Each run below is a few steps of one of 8 hidden systems, one row a step.
run 1, T:
[[ 36 -20  -4  -7  -1  -6  15  -1 -26  16  10  38 -30  10   2   2 -15   8
   31   9]
 [  6  34   2  -4 -21 -21 -10  -1 -12   4 -11 -41 -15 -17  15  -8 -18   0
   10 -29]
 [ 32   3 -21 -16   9  18  21  -7 -12 -21 -33  15  -4  -6   6 -15 -12  11
    4   6]
 [  8   9  43 -32 -15   1  -7   1   8   8 -17 -17  10   6  15  12  -5  -6
  -15  -5]
 [  5  31   0   0   7  13  12  14  30 -28   4  15  11  -6 -11   1  10   2
   -4  -1]
 [ -4 -14  16   6 -16   8   1  -5   4   1  12  24  10  -9  26   9  11 -26
  -13   6]
 [-25  -3 -22  12  10   3 -17  -5  17  -1  -7  -9  20  -2   0 -10  13 -13
   -8 -15]
 [-11 -28 -11  -8  18   2   4   2  -8  12   8   7  12  21 -19   1   8 -16
    1  25]
 [-22  10  11   1  -1   4  -3   2  -4  13  29 -14 -10  14 -25   3  -3  -1
   14  -8]
 [ -6   1 -15  23  -6   5  13  -4 -14 -12  19   4 -21  -9   0 -15 -25   7
   15   7]]
run 2, N (10 x 20):
[[ 13   3  -2 -24   2  -3  18  -6 -10   7 -35   3   9  -9  32  -7 -20   3
    8 -31]
 [ -2   9 -12 -10  14 -15  21   2   9  -4 -38 -15  29  14   1  -1   1  -6
  -14 -10]
 [  8   2  23 -23   3   1  20  11  15  -2 -11  13  25  15   2  15  12 -12
  -17  12]
 [ -8  18  16   7 -10  -7   7  14  35  -8  19   8  14   5   4   5   8 -17
   -7  -8]
 [-13  -9  -9  28 -13   6  11  -6  11 -15  20  19   1   4   6  -4   9 -27
   -6  10]
 [-23 -31  -2  16 -11  13 -16 -14   4   7  11   1  -2  21  -7  -2   9 -19
    0   4]
 [-12 -11   7   0   2   8 -13   2   1   2  20 -14 -11  16 -29  -2  -4   5
    2  24]
 [ -2  12  23  -4  -8  17  -7   2 -14  -7  23  -8 -20 -20  -4  -2 -18  16
    6   9]
 [ -2   5 -11  18 -12   2  -5  -9 -10 -11  -4  -7 -17 -25  16 -11 -20  25
    2 -16]
 [  8 -20 -23   4   2  -7  -9 -16 -22   2 -36 -11   0  -6  13   2   3  10
  -12   2]]
run 3, S, 10 rows:
[[ 20   3  -6 -35  18  -1   3   6  26  20 -12  16   8  29  -3 -18 -10 -14
   31 -38]
 [  8  44  -3 -16   0 -12  29  21   0 -20   6 -22  -1   3 -18 -19  -8 -25
    7  24]
 [-16  15   7 -12   3  55  29  -9  -7 -20  10  23   7 -13   2 -15  -5 -19
    8 -10]
 [-32 -11   3  15  -2   9   3   2  22 -19  -1 -20  16  -9  16 -29 -37   1
  -20  -1]
 [-17 -21   6  -3   1  21   0 -14 -14 -12 -25 -19  17   2  -5  14  11   7
  -39  31]
 [ -2 -20  46 -11  -3   6 -22   8  18  13   8  13  12   2   6  28   3  26
  -20   2]
 [  9   9   4  27 -15 -30 -24  11   9  -1  17   8  -7 -21   8  26  21  12
  -14   8]
 [  7 -17 -31  20  -1 -12 -24 -12  -5  17   2  25  -5  -9  17   5  28 -16
   10 -19]
 [  4 -16 -36  -7  19 -32 -13   9  -2  28  -1 -12  -2  22 -15 -15   2 -16
   24  -3]
 [ 10  14  -3 -30  14   4  22  10 -27  12  14  -1 -16  22 -36  -4  -2 -10
   28  20]]
run 4, B:
[[-22 -32  22  16 -32  15   3 -22 -14   0   6  -7  -5  -7  35 -10 -34  -9
  -12  -2]
 [-23  -1  -1  37 -14 -12  -3 -12  10 -19 -18 -29   6  -2   7  14  -9  30
  -34  -6]
 [ 12 -23  31   9 -22   6 -28  -3  15 -10  -1   0  -9  19  -8  29  10  20
  -26  33]
 [ 12  20  11  19 -12 -14 -32  12  31   1  27  16 -13  -3 -13  23  27   7
    4  -9]
 [ 30  -7 -42  13  13 -14 -13  12  10  -2  14  36  -9  -6  -9  -6  28 -15
   20  17]
 [ 10 -11 -39 -19  17 -14 -21   0  -4  25 -13  -5  -1   9  -8 -23  14 -32
   29 -14]
 [ -3  12 -19 -34  34   2  18   8 -15  12 -10 -22   1  20 -33 -23 -18   5
   25  -8]
 [ -9  24  24 -30  -3  32  27   0 -35  -3  15 -14 -13 -11  -5 -20 -36  -6
   20  -2]
 [-13  15   5  11 -14  25  26 -14 -16 -24  -2   1  -2 -39  38 -17 -38  14
   -8 -20]
 [  3 -23  14  11 -18   0  -1 -16  -2 -20 -40 -14  17 -24  45   7 -13  12
  -47  12]]
run 5, T, 10 rows:
[[-12   2  -2  29 -18   3 -21   6  21 -11  53  -8 -26   7 -19 -23  -9 -13
   19  14]
 [ -6 -20 -27  26 -16  21 -25 -23 -31 -12  10 -10 -30 -29   9 -23  -8   2
    3  21]
 [  4 -37  -8 -13  12   8 -41 -10  -8  14 -25 -28  -8  -6   5 -16 -25  35
   -2   2]
 [ 22  10  20 -34  23  -9 -10  25  -4   8  -4 -16  -2  -3 -28  15  -8  43
   -4  27]
 [ 21  29  32  -5  -5   4   5  17  -2   1  26  32 -14 -27   4  29   1  30
    9 -11]
 [ 10  14 -15  20  -7 -24   2   3   4  -3  -3  20   9 -47  53  -3  -1  -1
   -3 -30]
 [  1 -17 -34 -13  17 -12   5 -12 -13  16 -50  -4  30  -2  21   1  24 -18
  -13 -12]
 [ -6   0  10 -40  27  -4  15  14  10  27 -11  -5  25  51 -36  12  16 -19
    9  -7]
 [-14  43  20   4  -9   4  39  16   5  -6  53  13 -13  20 -30   0   0 -28
   23   3]
 [-22   5 -13  44 -37  25  18 -29 -16 -25  25   8 -20 -19  31 -27 -23 -25
   11 -16]]
run 6, M:
[[-16  17  33  -1 -37  22  22 -28 -14 -14 -16 -32 -13  32 -11  10 -12 -12
   -9  -4]
 [ 17  -5  21  15 -25   9   4  -8  32 -35 -16  -5 -12  27   0   0 -32  30
  -17   8]
 [  8 -15  13  25 -42   8 -41 -19  19 -24  -4 -16 -15 -13  24  -3   1  -6
  -23  15]
 [  1 -28 -18  10   7  12 -53 -10  34  -8 -22  -1   7   1  -7  -1  22  15
  -10  -3]
 [ 14 -26  -7 -12  16 -11 -47  17  18  20  20  10   5   0 -11  -1  29 -20
    6  27]
 [-19  12  -9  -8  27  15 -20  17   4  15  44  16   2 -10 -28  -3  20  -7
   27 -10]
 [ -7   1 -30  -1  26  -4  23  13 -14  15  31  22  -1 -14   2 -30 -19 -13
   33 -10]
 [-24  11 -21 -11  14   0  38  -6 -53  11  -5 -25   2 -16   0 -19 -22  -9
   10  -4]
 [  0   3  18 -28   8  10  39  -7 -37   1 -30 -18   1  11  -5  10 -30  27
   -8   7]
 [ 14  18  55  -7 -28  -5  13   0  -8  -8 -10 -14  -9  -4  19  29 -24  34
  -24   5]]
run 7, S (10 x 20):
[[ 17  42   8  -8  -4 -14  11  17   0   4  23   0 -29   6 -20  -5 -18  11
   36 -22]
 [ 11  30 -28  19 -16  10  33 -16 -15 -28  -6   8 -26 -10  11 -23 -17 -12
   22 -16]
 [-14  -6 -18  -7   0  21  11 -25   6 -12 -40 -26   9  15  12 -31 -26 -13
    2 -28]
 [  2  -1  21 -31   7   8  19   4  12 -13 -39 -26  21  26 -14   5  -9  10
  -26  23]
 [  9  26  58 -21 -17  21   3  13  17 -14   9  12  10 -10   6  28  10   7
  -22  12]
 [ -6  12  -3  35 -17  -4 -19   7  33 -19  18  22   9 -38  31   3  15  -1
  -17 -14]
 [-14 -36 -50  23   6 -18 -26 -13   4   9 -16   0  20  -6  20 -10  28 -32
  -13   1]
 [ -6 -36  -7 -35  35 -14 -19  12  -6  41  -3  -8  17  34 -34   5  19 -15
    5  20]
 [  9  19  30 -21  11  -4  14  31 -13  13  56  15 -18   7 -35  11  -3   7
   23  30]
 [-13  29  -5  33 -22  23  14  -7 -19 -19  52  20 -35 -35   7 -17 -21   2
   28 -17]]
run 8, X, 10 rows:
[[ 24  17 -20  -2 -20 -21 -27 -10 -19 -17 -30 -57 -25 -15   2 -18  -8  -4
   -5  24]
 [ 20 -12   3 -20   6  19 -29 -16   6   9 -45  12   1  16  -8  30  28  27
   -4 -24]
 [ 21  17   8 -27  11 -24 -35  30  27  11  -1 -10  17 -24  15 -14   8 -18
   -1  -3]
 [ 11  30 -23 -12  13  25   3  -2 -22  -7   2  25  -1 -30  -8   3  36 -12
   16  -3]
 [-20 -14 -19  -5  26  12  14   2  12  15  13  27  21   0   9 -23  -8 -22
   20 -32]
 [-32  14  -2 -13  17   9  33   5 -23   2  16 -24   8   9 -28 -16  -9 -25
    4  19]
 [-10 -11  40 -10  -3  25  34   0 -13   4  16  20  -1  20  -9  16 -22  18
   -2   8]
 [ -9   7  27  21 -25  -9  10   3   6 -17  16 -13  -9 -18  25  -4 -41  18
  -16   3]
 [  5 -14 -16  30 -21  -1   4 -25 -14 -25 -34 -11  -8  -7  15   8  -6  21
  -26  11]
 [ -3 -35  -1  10  -8 -21 -36 -10  18  12 -31 -18  15  17   8  17  16   1
  -29   1]]
run 9, P, 10 rows:
[[ 40   2 -14  -2  -2  -7 -21   1  15   7  -3  35 -17  -4   8   6  10  16
   24 -32]
 [  3  27 -35  -5   5 -12  -8  -2  -2   7   0  -8  -4  -9   4 -23  10 -34
   26 -31]
 [  7  -2 -14 -26  15  13  30   0   3   1 -12  13   6  27 -10 -25 -12 -25
   21 -12]
 [ -3   5  22 -21  -4 -10  23  16  -5   8  22 -15  -3  10   4 -19 -36 -21
   12   9]
 [-14  15  17   2  -6  22  33   0 -19 -22  16  -2  -8 -17   1  -9 -32  11
   -7  21]
 [-14 -17  17  20 -19   6   9 -14  -8 -15 -13 -10   7 -20  32   5 -23  14
  -34   4]
 [-16  -5   6   5   3  -8 -10  -3   3  -7 -32 -28  25  -5  -1  25  19  14
  -44  14]
 [ 18  -9  24 -12   6  -7 -32  14  25   8  -4  18  14   5 -10  39  38  16
  -19  13]
 [  7  17  -4  14   3  -6 -37  14  26   8  32  27  -8 -17 -10  15  34   3
   16 -17]
 [  2  -3 -50  18   9  14 -10  -8   8  -2  15  33  -6  -5  -1 -23  21 -25
   33 -29]]
run 10, X:
[[-20 -10  -8   7  21  20  -4   1   7  -5   4  16  19 -18  -1   3   7  18
  -11  -8]
 [-16 -19 -13   0  16  -8  -4   8 -11  11  12  -4  13 -14   4  -7  -2  -9
   -4  19]
 [-18  -4   1   7  11  -1   4   2 -17  14  17   6   3   4 -19  20  12   8
    2   3]
 [  2  -5   1  10  -2 -21  11  12   0  11  20  11  -7   3   5   3 -15   6
   10  -3]
 [ -3  11  -8  13 -16  -8  11 -10 -19  -1   0 -10 -17   3   0   0  -9   0
   10  -7]
 [  3  -8  -3   6  -8  -7   8 -10   2  -1 -21  -5  -4  23   0   2 -11   6
    2 -11]
 [ 10   5  15 -11 -16  -9  -9  -4   5   1 -14 -23  -1  12   0   4  -2  -6
   -8   4]
 [ 19  13  12  -6 -12   4  -8  -1  13 -11  -9   7  -1  -3   1  11  10   5
   -6   0]
 [ 10   1 -10   3  -6   4 -14  -3  13  -8  -3   8   3 -14  18 -12   5 -11
    1  -8]
 [-10  -1 -23   0  11  11  -6  -4   1  -7  -7  -3  10   0  -9 -10  14 -14
    0  -2]]
run 11, P, 10 rows:
[[-10  -9  15 -13  26   3 -12  24   7  17  35  12  12  -7 -18   6   1  14
    1  16]
 [-14  -8  -8  21   6   5  -2   5 -12   7  40  27  -6 -25   4   1  -1   8
   11   0]
 [-28 -20 -29  24   4   3   8 -23 -24  10  -3   5   3  -4   9  -1   4  -8
    2 -17]
 [-11 -19  -8  -3   3 -17  16 -11 -16  19 -22 -13   8  38 -13  13   4  -7
   -5   2]
 [ 15  10  31 -15 -11 -15   7   8  -8  13  10  -7 -15  24 -22  26   2   7
    4  16]
 [ 18  28  15  16 -27   4   1  -2  -4 -18  18  12 -30 -18   5  11  -5  19
    7  -6]
 [  2   8 -25  24 -19   7  -4 -23   2 -22 -27  -3  -4 -20  28 -12   3  -7
   -5 -25]
 [  2  -6 -12 -18   9  -5  -5  -5  16  -1 -45 -21  26  24  -1  -6  13 -21
  -15  -4]
 [ 20   5  29 -38  13  -6  -8  31  28   9  12   0   6  22 -25   6   4  -5
    5  23]
 [  7  20  16   4  -5  17  -6  18   8 -11  53  27 -21 -29  -2  -9 -11   9
   20   6]]
run 12, M:
[[  6 -38  -5  16 -16  11  10 -11   3 -19   8  22  -5   3  21 -16 -16 -16
  -12  37]
 [-38 -16   0  16  -6  11 -30 -18  -6   7  -2 -37   3   3 -10   3   0   8
  -14  -5]
 [ 19 -27  -5   2  14   0  -7   6   5  -6   0  18  -8  12 -19   8   2  28
   -6  33]
 [ -3   2  17   3 -13  -3 -31   1  -7  17  30  -4 -17 -18   2   9   5   3
   10  -5]
 [  9   6 -36  13  19  -6  -5   6   7  -6   1  19  -5 -15  -2  -8   2  23
   14 -18]
 [ 11  -9 -19 -14   0 -19  -1  -3 -27  20 -10  -5  -3 -10  13  -7   6 -25
    9   0]
 [ -2  24   0 -24  18   3   9   5  -7   7 -11 -16   8  11 -25   9   8   9
    8 -11]
 [ 20  14  26 -17  -9  -2  22  11   4  -4  13  15  -6   2   6   0 -15  -4
    8   3]
 [-16  22   3  14 -15   7  10  -6   5 -15   1  -9   1 -18  19  -8 -15  -2
   -3 -24]
 [  4 -19 -18   5  -2   0   8 -13   2 -12 -33  -2  12   6  19  -8  -5  -5
  -19   4]]
run 13, B:
[[  0   3   2 -15   5  22 -19  -2   1  12  18  19   2 -17   4  -2  16 -16
   16 -18]
 [ -1  -5 -32   2  29 -17  13  12  -4   8  -4  13  16 -12   8 -14  -7   3
    6 -10]
 [-13 -14  -1 -22   9   6   4  -8 -31  17 -15 -18  11   6  -4   1   1 -14
   -1   9]
 [-17  11  20  -6   2   6  19  -1  -5   8   3  -5  -1  14 -11  10 -21  23
    5 -21]
 [ -3   7  16  13 -20   1  21  -2 -17 -13  15   3 -10 -14  12   3 -16   1
   -5  16]
 [ -4  -9  -7  24 -23   5  -6 -21   2 -12 -13   5  -3  -9  24   4   4  -5
  -13 -13]
 [ 11 -19   0   7  -6 -23 -12   0  22  -2 -25 -10   9  18   3  12   2   9
  -22  10]
 [  4   9  17 -10  -7   0 -15   4  15   3   5  -7  -4  23 -30  20  23  -5
   -3  13]
 [  8  10  -3   7   3   5  -1  12  18  -3  36  31 -12   4 -13  -3   8  -7
   23  -4]
 [  4  -5 -42   7   5  -8  -3   1  -9   1  10   7  -3 -17  12 -27   3 -31
   17   2]]
run 14, J (10 x 20):
[[ 14  -1 -16   6 -13 -31  -4 -13  -4  -1 -42 -38 -12  12  12  -9 -28  18
    1 -18]
 [ 28  20   9 -31  -6   1   2  -6 -15  -9 -44 -21   3   5  -7  12  20  -6
  -13  17]
 [ 23  25  37 -22 -10  -7 -10  20  41  -2  -3   9  12   5   4  16  13  -4
   -7 -11]
 [ 11  27 -18  19 -12 -18   1  16  24 -20  16  15   2 -27  22 -13   8 -24
    3  -3]
 [-14 -14 -41   9  12  26  -9 -18   6  -8 -11  18  17 -13  11 -24  16 -24
    4 -21]
 [-24 -22 -17 -21  33  15  10   5   7  10  -2  -9  25  30 -26 -20  -3 -21
    5  11]
 [-13   5  32 -17   4  25  27  13  -9   2  41  13  -2  17 -27   4  -7 -10
    9  28]
 [-13  -1  27  27 -23  11  10  -2  -2  -6  40  15 -19 -13  17   0 -38  26
    4 -12]
 [-14 -12 -24  29  -9  -6  -5 -21 -29  -8 -22 -27 -10 -29  23 -14 -30  27
  -14  -6]
 [ -1 -21   2 -26  17   3 -25 -12 -20  13 -53 -34  16   4 -11  19  13  26
  -28  13]]
run 15, J, 10 rows:
[[  4  27   4  -3 -20  -9 -10   0 -22 -17   2 -41 -12  -7 -20   4  20 -27
  -14  52]
 [ 23  -7  23   1 -12  35 -36  -5  39 -16   1  34 -11   6   0  15  11  27
    2 -14]
 [ 10   5 -23  11  -7 -38 -23  16  14   1  14 -22 -10 -16  15 -34 -14 -23
    9   6]
 [  7   5 -33 -15  19  42 -10 -13 -23  -9 -13  15  -5 -18 -17  -7  23   1
   16   0]
 [  5 -21  11 -30  19  -5  -3  14  15  26   5   6  10  24  -1 -12 -18  -5
   16  -8]
 [ -4  36   6  -6   3   0  31  13 -24  -5  31   1  -9 -14 -15  -1  -9  -5
   17   9]
 [ -4 -14   8  13 -11  16  13 -13  -8   0  -2  25  -5 -12  28   4 -21  19
    0 -27]
 [-20  -1 -15   8   4 -20   7  -6 -18   5 -24 -39  12  -6  10  -9 -18   4
  -14  -7]
 [  2  -3  14 -18  12   8   5  -3 -10  -3 -25  -4  16   8 -15  27  22  11
  -27  21]
 [  3   2  35   2 -17 -21 -13  17  29  10  18   5   5  12   0  26  10  -1
  -13   2]]
run 16, N (10 x 20):
[[-24 -29  -3  10   3  -4 -15   5  17  17  35  -2   1  19  -8 -17  -5 -28
   10   9]
 [-33  -7   5   5   4  29   7  -3 -20  -4  30  -9  -8   7 -32  -8  -7  -4
    5  23]
 [-15 -15  22   8 -11  13  -4  -7 -14   6  19 -10 -19  -6   3  -5 -41  31
    5  -2]
 [-12   3  -3  17 -11  -9  -1 -11 -25 -10 -14 -34 -12 -21   7   0 -21  31
  -17   2]
 [ 18  -9   4  -3  -6  -4  -8 -12 -17  -1 -38  -2  -4 -10  10  27   5  36
  -20   3]
 [ 29  15   2 -12   0 -33 -24  14  11   9 -24  -5   3 -12   5  23  20  16
   -9  -4]
 [ 33  28 -15  -8   7 -17   0  15   7  -3  -1  30  -1 -14   1  13  33 -10
   11  -4]
 [ 16   3 -25  -4   3  -7   0   3  12  11  12  34  -1   4   7 -10  17 -37
   28 -26]
 [-16 -11 -30  -6  14   7  13  -3   2  10  11   2   3  31 -21 -27   4 -44
   26  -4]
 [-23 -10  16 -22   7  32  23  -2  -7   7  17  -9   1  32 -25 -21 -26 -19
   14   9]]

Name the system that made each run.
run 17, 2 rows:
[[ 29  14  -3   1 -10  -1  -1  -6   8 -13 -27  -1 -12 -17  25  -7 -22  28
    3 -25]
 [ 21   5  -3 -10 -12 -14 -20  -4   5  -5 -36 -18   7 -20  29  -2  10 -10
  -17   0]]
 | M
run 18 (2 x 20):
[[-22  23  19   6 -31  -3   9 -12  -2  -7  -4 -31   7   0  17   1   2 -34
  -13  -8]
 [-10 -14   4  23  -8  17  15  -7  29 -27  -8  12  10  23  -2   3  -9  11
  -22   4]]
 | B
run 19 (2 x 20):
[[ 16  28 -27   3  19  -4  44  11  -7 -19   4  18  -7 -12  -1 -17 -30  21
   22 -10]
 [  8 -11   2 -17 -21  14   5 -20 -31  -2 -24 -13  -5 -20  34 -20 -12 -31
   -4  10]]
 | B
run 20:
[[-10 -17  16 -17  -5  17  -4 -10  -6  14  -2 -12  -2  32 -19   6   3 -14
    1   7]
 [-12  22   8  11   0  -3  15   9  10  -4  28   0  -9   4 -14  -1 -19  11
   15 -14]]
 | B
run 21 (2 x 20):
[[  3  29 -34   7   1  16  14 -12   1 -11   1  16 -14  14 -18  -8  22 -25
   31 -27]
 [  4   2 -19 -12  -1 -15  18   0  -1   8  -5 -17  -9  27  -4 -34 -24 -34
   27 -10]]
 | M
run 22, 2 rows:
[[ -5 -33  25  -3 -27   7 -12 -22   6  14 -18  10  14  13  32  16  14 -27
  -19 -12]
 [ -9  13 -25   5  21 -10  -9  12  42 -13  -9 -14  23  17 -26 -11  20 -13
   -6   2]]
 | T
run 23, 2 rows:
[[-10 -45  -3  -4  -3  40 -45 -27 -23  13   0  -7 -20   0 -11  -3   1  16
    6   7]
 [  9  16   1   3  11 -29 -20  16  -1  14   6 -19 -15 -18  -4   6 -24  53
   11 -22]]
 | B
run 24, 2 rows:
[[-19  -8  21  -1  -9  -7 -16   5 -18  20  29 -20  -4 -26  15  -8 -16  -9
   -3  13]
 [-15   1 -25   5  24  23  -1  -6 -14 -11  -9  -4   1 -23  -9 -11  -8  34
    4 -14]]
 | T
run 25 (2 x 20):
[[-22  30  20  23 -10   2   5  14  26 -13  33  23  21 -23  10  20  27 -13
  -17 -11]
 [-20 -29 -38  35   7  -4  19 -17  16   1  -2  38  18  14  18  -8  10 -27
    0 -24]]
 | M
run 26, 2 rows:
[[  4 -11  25   1  -9 -12 -15   1  14   9  -3 -16  -8   4  13  -2 -38  34
   -3 -17]
 [ 16  19  -1   8 -13  -9   2  -8 -16 -14 -26 -12  -9 -11  -2  22  14  18
  -17  12]]
 | S
run 27, 2 rows:
[[ -2 -39   4  -1   5   7  -1   4 -11   7  17  15   1  -3   8  -4 -11  -5
   -6  36]
 [-23   7   6   3   3   4 -28  -2  -2   7   6 -26   1 -11 -13   8   2  19
   -4 -15]]
 | T
run 28:
[[ 31  23   9 -14  -9  10 -17  18  39 -18  24  36   4 -18  10 -11  29 -43
   11   9]
 [-13  -4 -39  19   5  26 -16  -3  32 -13  31  29   4  -9   0 -40  16 -45
   25 -20]]
 | N
run 29:
[[-15 -15   5 -16  22  28  18   6  19  -8   0  11  19  16  -9 -20 -24   5
    2   1]
 [-28  10  35   2 -10   7  13   6  -7  -4  20 -19   6  -2  -7  11  -7   1
  -22  21]]
 | T
run 30, 2 rows:
[[  8  13 -17  11  12  -3 -27  -7  -2 -10 -36 -10   6 -29  -5  22  23  49
  -20 -12]
 [ 41 -21  27 -32   3  -8 -22  13   0  20  -7  26  -4   8   0  31  15  21
   -3  21]]
 | B
run 31:
[[ 23 -37  -8  17 -11 -19 -29  -3 -24  22  27  33 -26  -3   1  23  29  -3
    9  30]
 [-13  17 -28  37   3 -29 -20   6  18  16  33   3 -16   4 -13   1   9   6
   28 -46]]
 | X
run 32 (2 x 20):
[[ -1 -30 -24   5  -2  16 -20 -31   0  10 -33   9   3  17   3   6  21  -7
    1 -26]
 [  7  -8  -4 -22  14 -28  -6  21  20  16  -1 -21   8  34 -23 -10   0 -20
    6  19]]
 | T
